Rotation paths and how fast each direction turns (degrees a step):
Each turn is a multiple of 5 degrees from 10 to 175, or 0.
Each row of a path follows its step; steps can be skipped.
path 1
step 0: [  3  -4  12   9   2   2  11 -20  -8  -1  10   3 -10 -10 -11 -11  18 -16
 -16 -20   5 -13   9   4   3 -11  -3  25 -10  12   7  18]
step 1: [ -9 -15  20   1 -12 -11 -21 -14  -8   0   0  13 -10 -16   6 -11  -1  11
  -8 -21  16   8  14   9  -5 -10  16  -1 -16  -9  -3  -9]
step 2: [ -1  -8   6  14   8  17   1 -11   0  -6   4   1 -18 -35   2 -10  13  -9
  -5  -1  10  11  10   1   0  -4  13   1  18  24  -4  -1]
step 3: [  1  -4   3   2  -7   8 -11   0   8  22  28  28  -3 -10   0 -20   8  -6
 -20  -9   5  -7   4  14   6 -16   2 -11  -6   2  11  -7]
step 4: [-10 -13  26  20  -6  11 -19   1 -13   3  21   3   2  -9  13  -9   3  -5
   1   2   5  17  -8  -1  -9  -8  -8   8   4  15 -20 -11]
step 5: [ -1   5   0   3 -10   1   8  -5  -3  13   2  29   4  -5   6 -22  22   4
 -10   8   3  16  -8  19 -21  10   2  -9   9  23   4   1]
step 6: [  7  -3   8  11  -5  -1  -8 -15 -12  11  27   2   4  11  -2  -9  11 -20
 -22  -6 -15  13   4   5 -10  -6 -10  18 -13  11  -5  15]
step 7: [-10 -12  25   3  -3 -18   8 -19 -18   6  -8  16   0   2   1 -22  16   6
   4 -14  18   6  -4   4 -17   2  -3   9 -13   2  -4  -1]
step 8: [  0  -4   0   3 -10   2  -5 -19 -10 -13  -9   0 -13 -19   5   1  16  -5
 -23 -10   0  15  17  16  -8  -1  15  14   0  19   1  20]
step 9: [  5  -8  13   7  10 -10   2 -22   3  11  19  12 -16 -16 -15 -25   3  -6
  -8 -18   4  -6  19  -3   2 -10  11   1 -10  -1   7  -5]
[ 7 -3 -3  6  3  0 -5  3  6  0  6  4 10  5  1  1  1  4 -2 10  5  2 -7  3
 -5 -5 -5  1  6  2 -1 -3] | 45
[ 0 -1 -7 -8  0 -1 -5 -2 -7 -4 -8 -2  2 -4 -1 -6  6  5  0 -1 -5  2  1  2
 -1 -4 -3 -4 14  2 -6 -2] | 120
[  3   0   6   5   0   1  -1  -4   5   6   0  -2   0   1   2   3  -7   6
  -4  -4 -14   4   5   0  -5  -7   0  -3   1  -9  -4  -1] | 140
[ -2   3  -2  -2  -9   3   8 -10   5  -4   7   0  -4   2  -9   1  -3  -2
  -2   9   1   0   2   4   1  -1   2  -6   5   0  -5   6] | 120
[  7 -13   5   3   3   1   9  -4   2   2  -3  -4   0  -2   0  -2   2   0
   3  -4  -1  -3 -13  -3   2   3   2  -8   2   3  -3   3] | 145
[ 2 -5 -1  1  4  0 -3 -5  9 -7 -5 -2 -2 -3 -2  0 -4  1 -3 -5  9 -3  5 -1
  5 -9 10  3  4 -1  5 -5] | 45
path 2
step 0: [ 14   0   5  22   4  11  14   2  -1 -23 -26  -6  17  -7  22  -8  10  -7
  15 -16  -3   0   3   4   3   0   3   8  -5 -17  10  33]
step 1: [  4  -4  20  25  22  -7 -15   1   5  -5   5 -17 -27  -7 -12  -4   5   3
 -10 -15  28  -5  -6 -19   9  -4  18   7   1 -13 -10  -2]
step 2: [-12  17  11   7  20 -10  -1   3   2 -20  -8  24   9  -4 -12   2   1 -20
   4 -27 -13 -16   2  15   1  -5   9  -3   1  -5  23  21]
step 3: [ 10 -13  19   4  22  -6  10  -4   2   4 -22 -25  15  14  -6 -23   3 -16
  -1   0  22   2  -6   2   0 -16  18  -1   7 -25  -6  -6]
step 4: [-11  -4  23  11  17   3   3  -2  -5  -9  -7  11  -9 -27 -29 -10  29   0
   5  -3  -8   3  10  -1   7  25   8 -11   9  -1   5  21]
step 5: [-20  -3  21 -14  19 -34  12  -7  -7   2  -1   9 -12   7  -3 -20 -15 -14
   8   3  19  -5 -11  -7   0 -26   7  -1  11  -1  10   6]
step 6: [ 10 -10  -8   8  11   4  16 -15 -10  10 -23   0  19  -9 -13  -9  19  -6
  25  12  -1 -12  20   1  16   2   2   7  -1 -15  16  24]
step 7: [-12  -5  14  16  12  -2   5   0 -12  -8 -12  -5 -29  -8  19 -18   7   4
   8   1  25  11  -7 -23   9  -5   8   3  23   7 -11  16]
step 8: [ -2   0   4  18  12 -16   3  -3  -7   4  12  14  -8 -12  -8   4  -7  -4
  21 -15   4 -21  13  -9   4  -1   0  20 -21  -9  34  21]
step 9: [  9   6  -5  12  12   0   1  -9  -1 -21 -30 -13   9   3  20  -4  -3 -10
   2  -7  13 -12  -9  -4  15 -30  14   7   9 -14 -15  23]
[ 6  2  0  0 -7  1  7  2  7  0  2  1 -4 -8 -2  4  6 -1 12 -6 -6  2  4  9
 -1 -1  2 -1  2  1  5  2] | 175
[ 1  6 -5  6  6  6 -4  0  2  0  2  2 -3 -7 -6  0  9  6  0  0  5 -2 -4 -4
 -2 -3 -6 -7  9  4 -5 -3] | 125
[ -4  -1   0  -4   4   0   7   0   8   0  -2  -4  -5   6   8  -4   8  -1
  -1  -4   1   2 -14   1   1  -2  -5   1  -5   5   3   1] | 160
[  1   6  -8  -7   0  -4  -3   0   5   3  -5   4   2   8  -3   4   0  -3
  -3   2   0 -10   2   4   8 -10   0   1   5   1   5   2] | 110
[  7  -8   0   2  -4   3  -4   1   0  -8 -13 -10   3  -2  -5  -2  -4   2
   5   4   1  -4  -4   3   2   0  -4   0  -1   6   2  -2] | 120
[ -3   3   6   7  -2  -2  -6   8  -2   2   2   0 -11   2  -2  -4   0   2
  -3   2  -4   4   2   5  13   1   1  -2  -2   8  -1   1] | 120
